In the rows, 128 means zero.
A state moves one step at a time under one of 8 hidden systems, and each row is a state written as 18 numbers. Each run below is a few steps of one system.
seq 1, G (11 x 18):
[[126 102 100 111 106 134  73  90 190 144 136 100 171 159 154 140 119 104]
 [116 148 135 105 124 131 132  93 175 148 185 163 148 188 113 102  90 133]
 [154 148 127 147 175 143 146 126 103 134 158 164 101 183  67 102 109 104]
 [127 133 122 118 169 147 141 153  97 113 122 140 125 122  77 146 189  56]
 [131 115 141 123 104 115 133 188 121 151 131 152 173  99 138 191 174  92]
 [173  77 115 146 104 114  79 139 140 188 142 138 137 132 176 169 124 127]
 [136 103  70  93 132 144  63  76 166 146 146 138 148 158 136 117 111 136]
 [102 174 105 110 141 144 137 102 152 126 144 166 168 181  98 110  74 111]
 [130 158 175 165 187 131 152 128 116 137 145 157 121 163  87 124 110  69]
 [159 104 158 138 159 132 121 160 113 119 148 120 139 120  73 150 203  86]
 [154 101 104 108  69 125 133 179 133 145 144 123 147 128 131 181 181 100]]
seq 2, F, 11 rows:
[[116 114 123 180 163 104  72 106 180 115 102 117 109 126 186 139 137 121]
 [133  70 126  98 126 124 100  98 136 102 168 109 149 155  66 100 156 167]
 [129 136 147 108  74 146 187 133  92 168 144 111 146 167 131 141  81  97]
 [121 178 155 142 170 135 126 112 138 164 125 170  72  83 166 104 106 111]
 [151 139 105 152 151 123 110 169 128  76 113 139 129  97  63 104 154 176]
 [111 105  90 123  81 121 151 137 116  88  93  80 144 150 147 178 147  95]
 [105  97 166 101 142 113 106  83 146 168 162 141 126 119 197 148 150 137]
 [195 131 147 149 138 141 106 135 129 164 159 127 158 145  87  93  92 181]
 [111 173  79 121 101 158 154 120 134 111  97 108 104 144 107  91  81  81]
 [ 47 132 157 117 144  97 151 127 123  95 129 186 103  87 137 130 152 126]
 [188  96 166 179 157 106 125 159  92 119 125 105 137 122 114 174 150 151]]
seq 3, F:
[[135 181 138 128 151 131 158 141 115  97 117 112 115  98 139 107 166 212]
 [113 122 114 170  91 130 131 158 118 109  82  66 139 139 169 112 146 175]
 [ 91  63 132 127  92 112  98  88 135 135 122  94  98 114 173 101 124 156]
 [151  88 161 106  95 111 132  99 110 140 158 122 117 104 105 108  65 185]
 [161 181 136 122 111 131 177 106 124 113 111 103 101 108 130 129  46 139]
 [ 95 191 143 129 147 117 160 114 157  71 109 120  93  90 152 110 137 168]
 [116 115 153 174 122 102 148 156 118  80 117  86 127 142 138 121 171 196]
 [136  78 130 137  93 130 128 104 109 143 122  50  94 151 175 117 141 145]
 [130 108 133  87  87 134 125  99 120 170 151 124 100  91 156  84 100 186]
 [146 152 127 141 101 113 145 135 114 122 111 144 121  99 119 109  36 184]
 [105 159 124 140 144 111 147  92 136  55  83  97  94 100 134 130  85 138]]
seq 4, E:
[[139 130  95 151 198 132 112 129  87 129 133 179  81 151 137 122 173 152]
 [121  86  91 104 158 153  89 114  52 148 106 138 178 127 120 135 119 139]
 [114 132 130  99 108 144  92 125 152 180 113 133 194  93 161 149 101  82]
 [150 153 138 141 127 108  96 123 224 123 153 155 136 120 104 129  99 102]
 [139 139 104 123 126 118 160 119 153  64 157 126 116 187  58 133 134 113]
 [108 153 140  92 145 143 191 136  86 118 149 129 126 164 132 152 198 121]
 [149 151 157 155 182 154 120 159  81 188 134 154 139 118 150 114 165 149]
 [148 110  75 152 144 164  57 142 113 166  94 131 140 116 113  86 113 112]
 [ 95  97  63  82  88 124  85 118 161 126 125 162 147 107 127 141 119  97]
 [138 138 144 112 122  90 145 113 167 117 169 180 155 143 127 198  90 118]
 [172 178 161 132 180 137 161 102 141 103 145 100 135 167  95 151 116 102]]
seq 5, R (11 x 18):
[[144 153 128  54 136 159 150  76 112 136 140  86 153 127 159 147 132 161]
 [104 205 175 138 135 138 153 141 149 146 117 137 136  86 152  87  99 151]
 [ 95 116 124 200 121 111 118 143 130  98  93 122  81 132 113  72  98 124]
 [119  53 103 101  79 111 141 116  96  87 132  94 102 136  97 143 148 133]
 [172 116 165  78 112 127 151 127  91 167 159 125 139  88 149 170 134 163]
 [161 174 128 147 169 153  93 117 139 172 110 134 108  83 175  97 110 160]
 [ 78 149  71 139 121 128 104 111 163  79  90 127 120 131 129  79 103 159]
 [ 75  89 151 119  86  89 169 116 103  88 137 130 141 152 112 148  87 141]
 [161  90 207 132 145 126 148 106  86 156 154  88 103 118 128 134 130 125]
 [185 165 112 118 130 171 119 141 135 140 114  78  99  83 121  84 159 152]
 [109 167  64 121  75 128 138 161 143 116  98 160 112  91 153 119 100 153]]
seq 6, U (11 x 18):
[[171 149  63  86  71 140 131 128 152 136 121 120 119 114 150 165  99 108]
 [109 165 128 109 165 105 122  84 181 109 145 165 114 126 185 158 137 156]
 [131 124 133 163 211 122 113 114  99 100 125 145 167 179  99 136 130 148]
 [102 135 135 133 127 171 142 137  96 142  96  72 162 149 111 107 141  58]
 [101 128 182 109  76 128 136 158 170 171 165 141 138  93 125  97 150 104]
 [179 112  97 154 105 101 113 157 149 137 162 186  82 138  99 127 108 143]
 [152 126  53  94 152 139 114  91 111 100 108 127  79 123 143 166 141 107]
 [107 143 149  91 162 124 133 107 121 128 125 131 193 114 173 190 155 145]
 [131 142 168 203 155 127 109 148 137 155 117 125 183 171 139 117  98 127]
 [107 119 114 132 116 157 100 119 158 128 120  98 119 140  75  50 128  83]
 [109 118 123  63  69 120 169 141 134 118 177 159 124 125  85 137 150 114]]
seq 7, J, 11 rows:
[[149 130  83 116 155 147  76 105 108 166 108 145 163 115 171 129 100 181]
 [ 93 162 100 127 137 140 107  94 147  98  77 113 162 115 126 108  55 121]
 [ 74 138 178 130 128 100 151 114 168  77 140 143 148 127  75 114  99 101]
 [157 108 180 155 118 107 170 152 118 126 177 132 113 176  73 141 135 104]
 [187 121 128 115 117 150 156 140 105 152 150  86  76 142 143 143 193 115]
 [144 154  93 105 126 155 107 154 127 160 116 131 118  85 181 114 188 179]
 [ 88 127  76 159 136 124  75 137 121 138  79 168 147 105 170 116 101 154]
 [ 74  90 126 120 150 111  96  75 125  96 104 140 153 122 105 137  69  97]
 [148 124 182  99 122 115 153 103 143 110 162 119 171 134  64 150  79 110]
 [189 171 165 152 109 128 180 148 163 129 160  92  99 162 113 134 130 111]
 [135 149 116 142 138 141 147 151 139 122 144 116  65 148 146 101 219 144]]
seq 8, Y:
[[130  69 125 126  96 115 111 109 161 109 143  98  92 141  91 131 132  55]
 [171 131 132  58  95 126 161 123 142 148 193 147 121 131 122 167 152 138]
 [190 188 111 159 164 149 138 157 115 169 131 154 133 158 159 150 124 148]
 [ 88 148  71 139 191 153  84 112 121 113  82 142 130 131 148 108 158 108]
 [ 55  88 131 110 108 114 103 141 134 107 128 150 198 119  94 114 147 134]
 [142  77 191 156  96 104 123 135 136 171 156 128 144 137 118 147  83  81]
 [196 139 139 100 155 137 114  81 167 140 162 117  71 112 115 138 126  92]
 [165 200  74  99 126 148 146 159 160 101 137 148 141 133 104 136 158 152]
 [ 80 149  96 166 140 126 143 162 107 131 104 165 149 180 178 154 148 116]
 [ 87  62 149 131 186 122  80  88  96 135 134 138 149 141 136 123 158 129]
 [156  92 152 111 103 147  85 138 138 159 141  99 184  96  67 100 118 113]]
seq 9, R (11 x 18):
[[121 111 154 181 116  75 149 163 139 126 163 187 108 160 134 158 128 140]
 [156  79 112 148 160 147 104 108  86 159 141 102 118 198 142 131 164 121]
 [119 159 103  57 118 183 127 128 128 150 130 105 185 117 123 113 175 118]
 [112 174 150 142 125 123 128 166 147 154 118 188 164  79 111 126  81  99]
 [125  88 120 186 168  98  86 105 147  95 115 146  81 137 104 133 108  80]
 [151 103 101  91 127 119 135 105 138  70 151  93 139 168  97 169 178 142]
 [162 174 162 111 111 136 175 154 128 175 157 126 164 143 168 175 136 132]
 [116 159 140 178 159 151  99 145 150 184 125 151 100 130 162  76 146 101]
 [ 91 108  61 134 123 140  96 146 125  90 109 141 143 152  68  82 142 123]
 [115  94 130  87 102 110 153 127  93 115 134 143 170 123 103 199 102  85]
 [167 124 196 129 183 117 110 105 145 154 157 130 115  92 141 165 150 102]]
seq 10, G (11 x 18):
[[111 165  71  93 115 127 138 128 151 121 133 197  99 119 117 140 102  84]
 [119 141 137 160 200 100 121 124 108 121 124 199 136 136 140 179 106 117]
 [159 103 141 157 179 133  96 128 111 125 111  87 196 157 122 167 153 118]
 [135 127 145 111  84 153 126 137 173 161 149  70 178 160 133 123 164  93]
 [134 128 137 118  86 128 130 141 165 181 190 174  97 149 122  87 127 128]
 [143 101  75 125 152 126 110 121  92 123 145 191  80 141  81 115 110 124]
 [109 138  91  98 167 138 129 115  90  99  96 149 160 119 109 184 124  74]
 [138 157 175 140 151 125 128 148 145 156 122 130 196 115 163 188 130  97]
 [181 102 152 177 128 122  77 143 178 166 154 104 147 154 139 121 152 136]
 [122  85  83 103  90 135 107 108 162 123 166 118 112 186  98  94 155 122]
 [ 97 144 106  77 117 137 173 114  97 142 162 188 116 162 108 127  97 107]]
seq 11, U:
[[134 212 101 158 170 147 132 135 139 103  81 137 132 121 124 122  85 109]
 [ 67 135 145 133 149 121 124 138 165  67 111 112 142 110 104 115 197 105]
 [135  63 166 153  96 105 142 163 111 135 166 111 144 176 102 148 170 120]
 [181 109 118 122 100 158 120 118 112 202 151 107  81 141 157 112 117 106]
 [135 168  84  67 129 149 104 114 141 154 137 176 131  74 141 109 113 170]
 [ 94 159  90 154 149  96 133 142 128  78  97 183 153 135 137 164  97 150]
 [ 93  99 161 167 177 113 116  96 128  89 100  90 120 141 130 148 136  69]
 [157 100 189 105 120 143 124 125 133 149 160  74 178 126  83 124 154 111]
 [172 170 114 130  68 150 157 169 154 175 155 123 126 160 130 100 118 137]
 [104 151  78 118 138 130 120 118 148 127 138 184  53 123 149  87 150 146]
 [106  93  99 109 171 108 116 124  68  98 118 181 141 113 114 172 145 144]]
seq 12, J (11 x 18):
[[120 167 107 155 100 119 158 178 114 129  99 170 161 126 120 151  64 110]
 [108 117 175 151 182 107 128  90 144 102 123 111  85 121 134 154 139  58]
 [168 105 140 108 143 133 107 146 132 123 172 119 176 140  62 124 184 161]
 [152 151  86 131  65 150 152 165 132 166 118 110 138 167 168 152 124 103]
 [ 87 151 138 114 173 135 109  85 155 147 133 154  82 108 184 104 158 112]
 [130 125 103 137 168 139  92 149  92 127 125 178 173 122  65  94 116 165]
 [119 126 107 125  96 129 155 139 103 105  85 101 143 124 120 175  88  57]
 [126 134 200 108 156 109 125 103 186 128 164 125 129  93 138 154 164 104]
 [191 130 104 170 135 136 101 164 144 151 157 140 152 184  94 109 136 161]
 [105 141  59 103 104 155 152 113 115 118 107 102  89 165 159 131 150  84]
 [ 79 155 163  86 162 133 132 120 116 150 144 182 150  80 149 119 155 151]]
seq 13, Y (11 x 18):
[[156 106 136 158 105  90 149 148 127 144 174 169 136 187 139 166 103 165]
 [169 127 107 124 185 161 111  74  90 157 123 102 112 170 145 141 113  99]
 [103 176 118  69 148 167 118 125 142 125 119 124 181  84 111  99 166 137]
 [ 87 143 156 192 102 104 134 194 154 135 119 166 154 125 126 112 122 116]
 [124  58 131 155 147  96 104  93 127 115 144 141  61 151 119 141 126  83]
 [185 106 108  54 116 141 125 107 117 120 163 112 155 120  80 160 144 147]
 [160 199 127 134 109 151 148 168 139 180 117 127 168 125 178 154 114 120]
 [ 85 154 121 165 192 122  97 104 161 120 115 163  91 138 169 101 143 129]
 [ 99  85 103 124 129 123 107 129 120  80 137 133 164 159  48  98 143 142]
 [125  97 158 110  76 136 157 148  95 172 137 115 160 129 125 161 111  63]
 [172 144 180 120 172 121 116 103 154 165 160 146  88  82 163 147 139 126]]
seq 14, C (11 x 18):
[[110  95 164 168 165 112  79 106 148  93 103  92 169 118 100 110 117 134]
 [126 109 148 113  61 118 168 141 147 112 143  77 168 162 105 159 126  95]
 [141 160 155 111 104 116 170 130 167 147 179 157  57 123 146 125 142 115]
 [171 140 100 146 179 143 113 125  98 131 144 157  89 145  93  82 129 185]
 [122 132  63 114 140 166 123 139  62 117  75 105 160 130 137 148 144 113]
 [ 66 116 151 119 119 111 103 137 148 137 103 146 155  62 177 148 153 111]
 [137  77 178 172 110  91  97 118 159 142 153 128 142 138 117 113  71 149]
 [171 140 114 103 104 145 153  89 153 112 146  75 108 172  94 135  94  87]
 [120 205 117  76 137 142 176 138 144 104 150 163 110 110 114 122 168 145]
 [122 139 132 186 173 119 139 163  65 136 112 171 119 141 145 123 134 177]
 [130  73 121 153 149 141  88 117  93 130  83  69 124 122 145 140 159  89]]
seq 15, C:
[[156 117  89 106 111 169 126 133  99 149 136  83 176 192 113 122 152 144]
 [ 83 170 115  94 110 159 141 144 132 179 123 158 125 101 170 117 149  74]
 [109 112 157 167 175 106  82 131 136 138 136 195 129 101  91  92 101 132]
 [169  94 114 140 135 121 120 114 104  99 116  95 162 160  81 180  91  90]
 [143 168 132  82 113 124 150 130 184 114 143 117 133 101 163 187 175 103]
 [138 153 146 172 142 115 123 153 159 153 162 169 126 160 152  97 139 199]
 [130 111  93 157 154 162 117 108  88 144 114  97 118 207 121 100 127 100]
 [ 88 125 120  60 132 156 121 126 123 135 129 138 153  86 108 131 186  72]
 [137 123 162 153 121  99 119 171 121 164 143 199 163  90 119 145  89 143]
 [186 121 118 181 153 115 100 102 151 119 112 102 101 152 132 159  80  88]
 [131 148  96  80 133 137 119 110 189  77 143 101 155 140 110 143 191 131]]
seq 16, E (11 x 18):
[[111 119 154 161 141 105 146 118 125  85  95  76 150 153 163 190 135 101]
 [140 101 194 124 144 129 110 102 160 141 159  67 129 125 141 110 183 144]
 [142 118 137 143  75 146 136 151 124 169 155 107 123 155 107  54 111 170]
 [ 98 140  93 124  93 135 157 127 109 141 115 153  47 121 154  99 101 103]
 [114 123 129 114 159  95 127 110  99  90 112 178  96  57 128 155 109 161]
 [149 113 142 157 135 113 124 138  98  97  83  85 185 107 124 180  95 140]
 [131 122 149 135 110 135 103 114 187 129 116  46 143 122 170 135 164 104]
 [128 110 147 138  94 110 118 122 185 137 180 127 109 156 127  76 145 185]
 [114 123 121 139 102 128 179 116  85 131 145 139  75 184 114  97  77 133]
 [100 148 146  94 151 136 165 106  74 120 105 140  78  65 139 130 123 111]
 [139 133 150 159 142 114 107 170 110 114  86 130 162  48 123 140 124 168]]

Which system made each run below?
seq 17 (2 x 18):
[[155 118 129  96 114 134 147 136 106 120 163 146 165 143  36 128  92 122]
 [167 186 119 118 141 130 174 142 111 127 117 151  97 109 149 193 114  88]]
 -> C
seq 18:
[[125 129 132 111 131 107 109  78 161  96 113 104 106  71 169 124 104 189]
 [ 95 118 155 163 100  98 142 122 135  85 107  92 160 142 130 114  78 180]]
 -> E
seq 19 (2 x 18):
[[138 136  66 142 108 109 117 134 140  95 123 181 105 135  90 115  65 157]
 [109 133  93 104 169 113 145  72 100  71 108 131 112 149 151 183 111 131]]
 -> C
seq 20, 2 rows:
[[114  98 123 105  78 122  88 114 155 157 124 107 180 106 173 125 104 170]
 [116 132 128 140 113 113 109  83 171 142 140 148 111 141 141  92  39 142]]
 -> J
seq 21 (2 x 18):
[[126 117 134 162 120 106 140 176 101 129 145 161 112 133 137 108 169 214]
 [134  94  92 143 118 151 103 124  66 173  90  96 148 150 172 126 101 139]]
 -> R
seq 22:
[[ 92 141  80 126 103 167 121 136 138 166 119 121 111 166 155  89 155  70]
 [ 82 119 143  91 148 118 129 121 110 148 172 216 126 119 111 106 140 149]]
 -> Y
seq 23, 2 rows:
[[158 158  93 168  87 123 123 152 166 140  94 117  93 118 176 143  91 107]
 [107 112 116  99 161 113  80  70 183  85 142 128 106 105 132 116 161 158]]
 -> U
seq 24:
[[136  85 128 189 127 116  93 153 109 150 105 142  65  96 129 103 117 103]
 [155  78  91  73  98 128  85 109 131 109 116 102 131  59 105 147 129 132]]
 -> U
seq 25 (2 x 18):
[[153 140 124 126  86 126 158 158 138 153 175 174  75 137  87  91 107 121]
 [152 144  76 103 141 126 137 132 109 111 126 171  52  91 126 149 149 118]]
 -> U
seq 26, 2 rows:
[[ 88 102 157 139 152 145  80  89 132 171 130 131 131 124 128  54 100 122]
 [126 115 140 109 114 126 124 120 139  90 138 124 147 103  28  91  87 118]]
 -> G
seq 27, 2 rows:
[[120  75  88 151 106 118  99 149 100 112 116 112 175 167 123 121 148 193]
 [103  91 135 117 102 133 126  91 122 182 140 115 125 166 199 149 112  88]]
 -> E
seq 28 (2 x 18):
[[186 123 116 104 125 143 121 113 124 118 127 107 131 107  54 139  74  82]
 [160 188 133 103 111 116 166 140 190  87 139 118 115 104 124 175 151 109]]
 -> J
seq 29 (2 x 18):
[[141 109 108 103  62 117 140 142 147 115 134  81 161 143 164 171 159 167]
 [123 117 135 134 118 119 113  83 153 174 150 128 127 173 205 123  89 161]]
 -> F
seq 30, 2 rows:
[[ 98 143 129 125 133 121 169  90 127  52 120  89 130 170  88 118 100 137]
 [101 145 173  98 116 123 207 134  93 101 142 107 104 121 133 146 174 134]]
 -> C
seq 31, 2 rows:
[[146 183 117 130 146 143 138  79 155 124 128 124 106 159 127 105  44 126]
 [109 184 155 148 201 132 143 114 147  84 131 140 106 137  89  93 153 119]]
 -> G
seq 32:
[[ 73 123 136  78 116 138 140 132 124 153 149 150 123 109 172 127 202 121]
 [145  89 139 169 138 102  99 158  96 175 147 193 151 135 139 149  99 150]]
 -> U
seq 33 (2 x 18):
[[150 195 122 124 122 164 131 113 167 158 138 119 109 135 128  57  91 151]
 [ 57 160  90 140 130 125 145 135 128  80 105 169  98 133 102  75 118 132]]
 -> E
seq 34:
[[112  98 186 183 161 110 158 139  73 131 143 130  95 162 128 115 152 143]
 [155 104 109 131 122 170 113 146  86 140 101  52 138 122 120 106 181 127]]
 -> R
seq 35, 2 rows:
[[144 117 175 122 162 156  90 130 132 177 153 107 183 123 119 102 175 127]
 [135 142  81 140  72 151 123 179 137 169 135 146 170 165 108  91 108 127]]
 -> U
